Each named turn below is shown by a few rows before and after it. Which turns, in which order, take the first row of each later pair to the second? The first pair is answered.
Kofak:
[-10,2,-21,-5,4,8,-4,-1,12,0,-6] -> [-18,5,-14,-6,1,9,-4,6,9,-3,-4]
[12,-15,4,-7,-28,-20,16,3,-13,8,-5] -> [30,-5,-11,-3,-7,-4,8,-28,0,-8,11]
[-14,-13,-11,-1,-11,21,-1,18,11,-5,-19] -> [-3,-18,-20,-1,-7,20,-2,7,14,-1,-21]
[25,5,-34,2,1,-12,2,-34,17,7,-13] -> [-12,38,-1,1,5,13,-2,-15,13,-36,13]
Kapo:
[-10,-25,-7,-22,3,29,-7,18,22,-33,5] -> [-12,-20,8,-22,24,35,-12,26,8,-13,8]
[11,4,-13,10,41,31,-19,-22,11,1,10] -> [-1,34,2,13,36,25,-11,-20,6,-7,17]
[-8,24,9,1,-13,6,-1,-9,-5,-23,8] -> [7,-13,-16,-3,-16,12,-11,-15,6,-20,-3]
zet:
[-1,-34,24,0,-17,3,13,2,2,-30,-8] -> [2,-19,35,1,19,24,4,-2,-5,-25,7]
[11,-9,7,-1,22,2,-1,-7,-13,14,4] -> [6,-16,0,-2,0,-15,7,0,-11,19,-12]
[-15,1,9,-4,6,-4,-4,19,-13,17,-8] -> [-8,-16,-4,-7,-24,-13,-2,9,2,-12,-6]
tibin:
[18,17,14,5,25,8,-4,-16,-6,4,23] -> [-1,33,7,8,22,3,4,-3,-6,22,-1]
[-28,27,-2,2,28,30,-10,12,-1,14,-15] -> [-26,35,-27,3,-9,8,3,-6,20,-7,-24]
[13,-33,-3,4,31,18,-23,-6,22,-16,8] -> [-10,-13,-4,6,43,20,-18,15,11,19,-18]
Then:
Between the rows of a pair lie two turns.
[9,-11,6,1,-12,-20,-5,-2,2,14,2] -> [-6,7,17,1,-4,-3,-9,0,3,-12,19] => Kofak, Kofak
[24,10,-23,7,7,-12,8,-19,8,33,-20] -> [-15,42,-3,7,4,-5,12,5,-1,25,-21] => Kofak, zet
[9,-18,-18,5,6,-4,1,-1,1,20,-17] -> [-6,-3,-6,4,10,19,-6,-5,8,-26,12] => zet, Kofak
[2,-17,4,-5,-5,-8,-4,16,7,7,-21] -> [2,-11,16,-4,6,-7,-5,18,-1,13,-15] => tibin, Kapo
[-1,-29,-30,-2,-26,-6,9,1,10,-8,-24] -> [1,-43,0,-5,18,21,-9,12,-13,9,-5] => tibin, tibin
[-4,26,31,1,-6,-31,15,2,-12,-6,7] -> [18,7,18,1,-9,-43,16,-10,-8,6,2] => tibin, Kofak
[8,3,4,2,-13,-11,15,-21,-4,-26,2] -> [13,-25,4,-1,18,7,1,-8,-16,10,-10] => Kapo, tibin
[5,-3,-20,0,2,5,3,-6,5,12,-16] -> [14,-15,-12,-1,8,11,-3,-10,2,5,-1] => tibin, tibin
[2,-17,16,1,10,16,-13,5,-8,7,8] -> [-8,-14,4,1,-17,-5,0,15,-1,15,-16] => zet, tibin
[7,-2,-24,2,6,-13,-3,-26,30,-20,-10] -> [-20,4,14,0,17,8,-11,0,13,-39,13] => Kofak, tibin
[-1,10,0,-9,-4,-12,8,-6,-1,-8,-11] -> [11,-14,-2,-12,4,-3,-1,-8,-2,-4,-8] => Kapo, tibin
[-10,27,7,6,51,38,-8,-2,-6,10,7] -> [-38,41,4,3,-27,-5,20,15,7,-25,-9] => Kofak, Kapo
[-12,-21,-9,-2,-20,25,-5,-4,27,-51,19] -> [-17,-50,9,-5,9,36,-17,27,0,-5,7] => Kapo, Kofak
[25,-1,26,-5,-11,-25,11,-11,-11,-1,23] -> [15,8,35,-4,12,-12,8,0,-23,18,19] => Kofak, tibin
[-3,-5,-34,13,4,-9,17,-5,14,-21,-10] -> [-19,-16,3,8,10,4,8,18,-4,-34,12] => tibin, Kofak
[3,2,-9,3,2,7,-9,-6,26,-2,2] -> [-14,9,6,2,-1,9,-7,12,18,-4,3] => Kofak, zet
[14,-12,17,-7,17,16,7,-18,20,-21,37] -> [17,-41,16,-11,-11,-21,18,6,9,22,3] => Kofak, Kofak
[-16,3,22,-7,21,8,-8,5,1,5,6] -> [10,-15,-10,-6,4,-11,-3,-14,15,16,-12] => zet, Kofak
[17,15,14,-8,-6,-11,3,-11,-4,-18,21] -> [17,11,0,-8,-19,-16,7,-13,4,-18,9] => zet, Kapo
[-9,11,5,-1,1,-11,4,25,-7,17,-12] -> [8,-4,0,-4,-20,-16,2,3,9,-24,10] => Kapo, tibin
[-11,33,-6,1,6,8,20,7,8,-18,-10] -> [5,10,-20,2,25,26,8,-2,12,-9,-10] => Kapo, zet
[-2,28,12,5,-5,-18,12,-8,7,-18,15] -> [15,11,-2,5,-9,-33,15,-15,8,4,0] => Kofak, Kofak
[-18,-7,21,-6,-16,1,2,25,-7,-22,14] -> [-7,-20,7,-7,-17,6,-3,14,5,-33,15] => zet, Kapo
[8,2,12,3,13,0,-2,-5,-5,6,11] -> [2,10,15,3,8,-1,0,-4,-4,-1,13] => Kapo, tibin
[-17,7,5,-18,-4,-9,11,-4,7,-33,10] -> [-4,-30,-3,-20,-5,-22,8,8,-1,6,-13] => Kofak, Kapo
[10,-27,-16,-4,-5,4,-6,-8,9,-2,-4] -> [-12,-6,11,-3,15,22,-11,7,-4,-6,10] => zet, Kofak
[26,2,7,1,11,-8,11,-4,-4,29,14] -> [1,14,27,-2,6,1,12,16,-11,14,22] => Kofak, Kofak
[-14,-2,-16,2,-3,18,0,12,27,-13,-11] -> [-11,2,1,2,23,27,-6,15,14,2,-1] => tibin, zet
[12,-24,0,-5,-8,-6,-3,-1,-3,10,-1] -> [-8,-8,14,-4,-4,10,-6,7,-4,-15,15] => Kofak, Kofak
[-42,11,-19,-8,13,38,-1,1,8,-25,-18] -> [-45,19,-12,-6,24,37,0,2,0,-11,-18] => tibin, zet
[28,-2,16,-8,18,-9,-3,-6,-12,17,5] -> [18,6,19,-9,-6,-26,8,4,-12,14,-4] => zet, Kapo
[-1,-10,-51,5,-19,-12,4,-6,27,7,-43] -> [-20,40,-25,11,41,29,-9,-7,14,5,-16] => Kofak, zet
[-16,19,-30,4,-10,0,2,-5,19,-10,-15] -> [-2,-8,-35,2,8,12,-11,-6,17,6,-17] => Kapo, zet
[-30,17,-29,1,-32,-26,27,3,10,19,-46] -> [8,-17,0,-5,32,38,-14,-33,9,-39,37] => zet, tibin
[-6,0,34,-1,13,0,5,2,-19,4,7] -> [-5,-22,17,-4,-22,-18,12,5,-7,-4,-8] => zet, Kapo
[-13,-5,9,-6,17,29,-20,1,5,-23,22] -> [-35,22,-7,-2,-7,17,-5,8,14,-23,-1] => tibin, Kapo
[-7,17,-34,8,13,21,-6,-12,12,-8,-4] -> [-35,14,-2,3,-3,16,-2,22,-4,-15,-2] => tibin, Kofak
[-21,-13,21,-4,-19,-3,0,21,-15,-4,-6] -> [-14,-29,12,-4,-20,0,-4,18,-10,-4,-10] => Kapo, Kapo
[-20,19,20,-3,-3,1,0,21,-10,-2,5] -> [17,-10,-9,-4,-20,-25,6,-3,3,10,-8] => Kofak, tibin
[-9,3,27,-13,27,-24,0,-4,-11,24,8] -> [15,-10,-7,-13,7,-29,1,-36,16,-2,9] => zet, Kofak
[-13,37,19,-3,19,11,7,11,-5,10,5] -> [14,-23,-30,-9,-1,17,-5,-5,23,1,-13] => Kapo, Kapo
[21,8,-1,2,-4,-27,7,-14,1,11,-7] -> [4,22,14,1,1,-8,4,-13,1,-20,15] => zet, Kofak
[10,11,-7,7,22,15,-20,-11,0,16,2] -> [1,14,-24,7,-9,-5,-8,-5,10,16,-20] => tibin, zet
[3,-16,3,11,9,10,-10,12,-11,23,-16] -> [15,-24,-6,9,3,19,-16,-8,3,-11,2] => zet, zet
[9,-7,13,8,-8,1,-9,-9,-1,-15,28] -> [1,-17,19,6,-13,1,-10,7,-7,-7,22] => Kapo, Kofak
[-9,-10,8,3,10,13,-5,1,-14,-1,13] -> [-15,3,14,3,-6,-4,7,4,-16,-1,10] => Kofak, Kapo
[-24,21,-5,1,8,20,6,12,5,5,-29] -> [-1,-12,-10,-5,-15,17,2,-8,21,-37,-4] => zet, tibin
[5,17,-7,3,18,-6,-9,12,11,25,-22] -> [8,15,-19,2,-1,1,-11,-5,30,-19,-6] => zet, Kofak
[11,-5,-22,3,-6,-15,13,-24,4,-6,-8] -> [8,8,-10,5,29,5,5,-23,-5,6,1] => zet, tibin
[8,-19,-6,0,-1,1,-7,-2,7,-5,0] -> [-9,8,15,3,11,0,-2,8,-6,3,5] => tibin, Kapo
[-24,-14,-2,-11,-1,7,6,26,-22,35,-19] -> [3,-9,-27,-9,-9,21,0,-25,11,-35,20] => tibin, zet
[-6,7,2,-1,27,21,-6,1,-5,9,4] -> [-18,14,-13,-2,-11,-5,9,9,3,7,-19] => Kofak, tibin
[-4,2,-20,-1,18,21,-8,-6,4,9,-8] -> [2,-1,-27,0,6,14,-6,-15,12,-5,-5] => tibin, tibin
[-3,-7,21,-6,1,4,-11,10,-3,6,14] -> [1,-6,6,-4,-7,-8,-4,9,2,25,-6] => Kofak, tibin
[-14,-35,21,-18,-14,3,2,12,-12,-15,-1] -> [-19,-23,26,-17,-15,1,6,13,-14,-19,3] => Kapo, Kapo
[1,25,15,10,5,0,9,1,-14,13,10] -> [21,-20,-20,6,-6,4,1,-10,6,8,-2] => Kapo, Kapo
[7,-2,-17,3,15,11,-7,-7,-2,16,-9] -> [-16,20,-13,5,4,14,-2,1,3,0,-7] => Kofak, tibin
[18,-42,-13,-7,-32,-24,-16,-4,17,24,-5] -> [-3,0,1,-2,-28,-38,0,9,3,50,-18] => Kapo, tibin
[10,-19,9,4,5,1,-1,8,-9,9,10] -> [-1,0,2,6,11,3,3,12,-10,21,-5] => Kofak, tibin
[16,11,4,16,12,12,-5,-2,-9,15,-5] -> [4,26,1,14,-11,7,2,-4,2,-15,1] => Kofak, Kapo
[-6,-10,-8,1,19,-7,15,-21,-1,15,-13] -> [-20,10,-4,2,21,4,15,-20,3,-4,-6] => Kofak, tibin
[41,-26,-14,-12,2,-2,-6,-20,13,-14,0] -> [-5,-21,26,-16,-25,-12,3,32,-7,-18,-6] => Kofak, Kofak
[13,-38,41,-8,15,-5,-8,-5,-15,-9,30] -> [9,-42,43,-8,7,-18,-3,6,-21,11,15] => Kofak, zet
[-4,-63,-46,-10,8,35,-22,20,18,23,-47] -> [-27,-38,-22,-11,20,72,-34,19,21,-35,-6] => zet, Kofak
[4,12,-12,3,11,4,-2,-15,14,-4,-3] -> [-19,13,13,0,7,7,-1,8,2,-10,0] => tibin, Kofak
[8,-16,-26,4,19,20,-6,-25,16,-16,5] -> [-9,-19,-26,4,-5,-8,9,5,5,23,-33] => zet, zet
[-13,9,-23,-4,-13,-3,-18,5,15,13,-38] -> [-23,29,-6,-4,-4,-4,-14,12,5,17,-33] => Kapo, Kapo
[-18,-14,-5,5,3,11,2,7,7,-9,-6] -> [-20,-6,2,5,11,14,3,7,4,-7,0] => zet, Kapo
[2,13,22,10,17,-12,-6,5,-10,14,-1] -> [8,-12,5,7,-14,-25,-3,8,0,10,-15] => zet, Kapo
[-8,-31,23,3,16,43,-25,8,3,-36,23] -> [28,-70,-5,2,4,8,-17,0,5,18,-11] => Kofak, Kofak
[1,40,15,7,-1,-1,11,-20,-5,-20,24] -> [-7,29,9,4,-34,-25,22,-2,-4,-8,0] => zet, zet
[-29,33,12,-3,-14,4,16,17,-5,12,-27] -> [-3,2,-15,-5,-45,-10,18,-5,17,-12,-27] => zet, Kofak
[15,-17,-28,-2,-16,-29,3,-6,9,17,-27] -> [19,-4,-22,0,37,20,-20,-22,9,0,4] => Kofak, Kapo
[7,-1,-8,1,-9,-12,-1,-13,4,-13,13] -> [-3,7,1,1,0,-18,3,5,-9,18,-2] => zet, zet
[5,-12,-3,-7,-4,8,10,11,-8,13,-22] -> [16,-23,-2,-7,-11,7,8,0,-2,-8,-8] => tibin, tibin
[-6,-7,-8,12,1,2,5,-19,0,-2,-11] -> [-19,-6,2,11,-5,1,6,-5,-5,-4,-13] => Kofak, Kofak
[14,34,23,11,-8,15,12,1,0,-12,19] -> [25,21,9,12,-14,-8,19,4,-4,30,-10] => zet, Kofak
[11,-15,-15,-4,-18,-1,-2,-5,1,-6,-4] -> [9,-16,3,-5,7,10,-10,4,-15,9,2] => tibin, zet
[-12,-28,24,-3,-17,-9,-4,26,-15,4,0] -> [-11,-24,12,-2,-34,-19,3,20,-5,-5,-6] => tibin, tibin
[16,-17,3,-3,3,-5,-6,-4,-6,10,5] -> [6,8,8,0,-13,-16,4,-8,-2,-9,11] => Kapo, Kapo
[7,-22,15,1,10,6,-12,13,-9,17,0] -> [6,-19,-10,2,-23,-2,-4,-2,16,-14,-8] => tibin, zet
[8,-8,-18,-3,-5,-2,-3,-15,14,-6,-17] -> [5,1,17,-3,25,10,-10,-6,-9,4,3] => tibin, Kapo
[0,-12,3,-4,-24,-4,-3,14,-4,-10,-8] -> [21,-19,-9,-1,0,6,-12,-4,-1,2,-3] => Kapo, Kofak
[11,-16,-4,-1,-30,-5,-7,-10,17,-19,-7] -> [7,-19,20,-1,5,22,-21,-1,2,-14,12] => Kofak, tibin
[-9,-4,1,-15,-8,-4,9,21,-1,-4,-4] -> [18,-16,-11,-14,4,-3,4,1,4,4,0] => Kofak, tibin
[-10,-20,1,-9,-27,-3,1,17,2,-9,-17] -> [19,-10,-9,-2,21,20,-13,-17,5,-1,1] => Kofak, zet
[8,-26,-4,5,-17,-9,-6,-19,1,-23,9] -> [-4,-30,17,4,3,-5,-8,10,-22,15,-4] => tibin, zet
[5,5,-36,4,-13,-13,-11,-7,10,12,-34] -> [-12,40,-20,7,18,14,-15,-6,4,8,-18] => Kofak, zet
[18,6,-16,10,-2,-10,3,-32,12,-26,13] -> [-6,-9,3,5,-32,-35,12,10,-4,-3,-11] => Kofak, Kofak
[-16,35,5,-2,36,35,-7,-9,2,-9,20] -> [-13,23,-4,-4,29,39,-12,-14,9,-26,24] => Kapo, tibin
[-15,-4,32,-1,19,12,-9,34,-19,14,1] -> [-10,-32,14,-6,-31,-12,0,30,-1,-13,-5] => zet, tibin
[-23,-6,-5,5,23,17,-12,-3,13,25,-30] -> [-33,2,2,6,23,22,-13,1,11,15,-24] => Kofak, Kofak
[10,15,-1,-6,-9,17,-5,-16,20,-21,14] -> [-7,15,16,-7,1,10,-2,21,-6,30,-12] => tibin, zet
[-10,9,18,-7,-5,-17,6,14,-15,9,20] -> [13,-11,-5,-7,-19,-28,7,-6,-1,5,16] => zet, Kofak
[1,25,-2,8,-8,-28,20,-2,-5,5,-3] -> [16,5,9,5,11,-8,5,-15,-6,-17,30] => zet, tibin
[-4,45,14,2,-8,2,11,-14,12,-61,38] -> [44,-9,-25,0,-29,-52,23,-22,11,17,-14] => Kofak, Kofak
[1,-13,-17,-6,-23,6,-5,-16,25,-12,-6] -> [-3,-16,13,-7,19,20,-17,4,-3,25,-2] => tibin, zet
[7,-4,7,1,-32,-32,12,-5,8,-18,5] -> [30,-36,-2,0,5,-12,-7,-11,3,13,1] => Kofak, Kapo
[-5,-34,4,-9,-12,0,-5,24,-7,18,-13] -> [-14,-11,15,-9,-10,-7,1,28,-15,26,-14] => tibin, Kapo
[8,-6,-7,-12,-22,-2,8,0,8,-14,-5] -> [15,-10,-3,-13,12,21,-6,-3,3,-5,5] => Kapo, Kofak
[8,2,52,-2,12,-24,13,6,-14,-5,32] -> [16,-16,23,-3,-28,-39,19,-4,9,-26,22] => Kapo, Kofak
[-16,-2,-8,-20,14,-13,33,11,8,-21,10] -> [-6,-20,-13,-22,18,-19,31,14,4,3,-2] => Kofak, Kapo
[-5,9,21,-1,-17,-5,12,7,-10,-12,23] -> [6,-12,-2,-3,-27,-4,9,-3,4,-20,17] => zet, Kapo
[32,-17,-54,2,28,20,-6,-32,2,-2,-18] -> [22,0,-59,5,19,4,7,-24,-1,18,-38] => zet, tibin
[3,-13,-13,-3,13,1,-6,10,-8,37,-27] -> [-4,36,-3,2,29,20,-5,-12,-2,-2,7] => Kofak, Kapo
[-34,18,15,-4,-24,16,-5,16,-5,-3,-20] -> [12,14,-23,0,1,25,-13,-34,15,-1,-13] => Kofak, Kofak
[33,9,12,-2,26,-8,0,-24,-7,8,22] -> [16,27,17,2,15,-25,12,-9,-14,25,4] => Kapo, zet
[27,-17,25,-17,-24,-41,6,11,-24,2,17] -> [53,-13,7,-12,13,-24,-5,-19,-17,13,22] => tibin, Kofak
[6,-6,-39,3,-1,5,-10,3,18,-23,5] -> [-20,13,-4,3,20,12,-10,34,-9,1,2] => zet, Kofak
[-11,-10,-13,9,-12,12,10,15,9,-32,2] -> [-22,5,0,13,10,11,11,32,-9,5,-10] => zet, zet
[1,4,-8,-7,5,-17,0,13,-8,25,-17] -> [11,9,-8,-8,-18,-27,5,-5,4,-14,3] => Kapo, tibin
[22,4,-19,9,28,-11,-14,-16,-9,12,12] -> [-5,13,-16,7,-4,-4,-10,-7,4,-38,22] => Kofak, Kapo
[-20,7,-5,-1,42,25,-9,9,-5,-9,12] -> [-29,19,-36,-1,9,9,4,5,14,-14,-16] => tibin, Kapo
[-14,0,10,-1,-13,-12,8,14,-5,-4,-5] -> [-2,-13,4,-3,-19,-16,6,6,0,-9,-2] => zet, Kofak
[7,5,17,-5,4,-9,-3,10,-12,17,-1] -> [18,-4,10,-6,-3,-1,-8,-7,2,-15,16] => zet, zet
[-2,-4,30,0,-2,-25,-8,20,-12,19,1] -> [12,-33,18,-3,-10,-21,-14,10,-2,4,6] => zet, Kapo
[-9,-31,4,-10,12,15,-9,28,-4,23,-18] -> [-1,-11,-26,-4,16,16,-6,6,11,27,-31] => Kofak, tibin
[4,-14,26,6,2,5,-4,-12,-2,-31,46] -> [-29,29,17,13,-9,-20,19,16,-11,27,-10] => zet, tibin
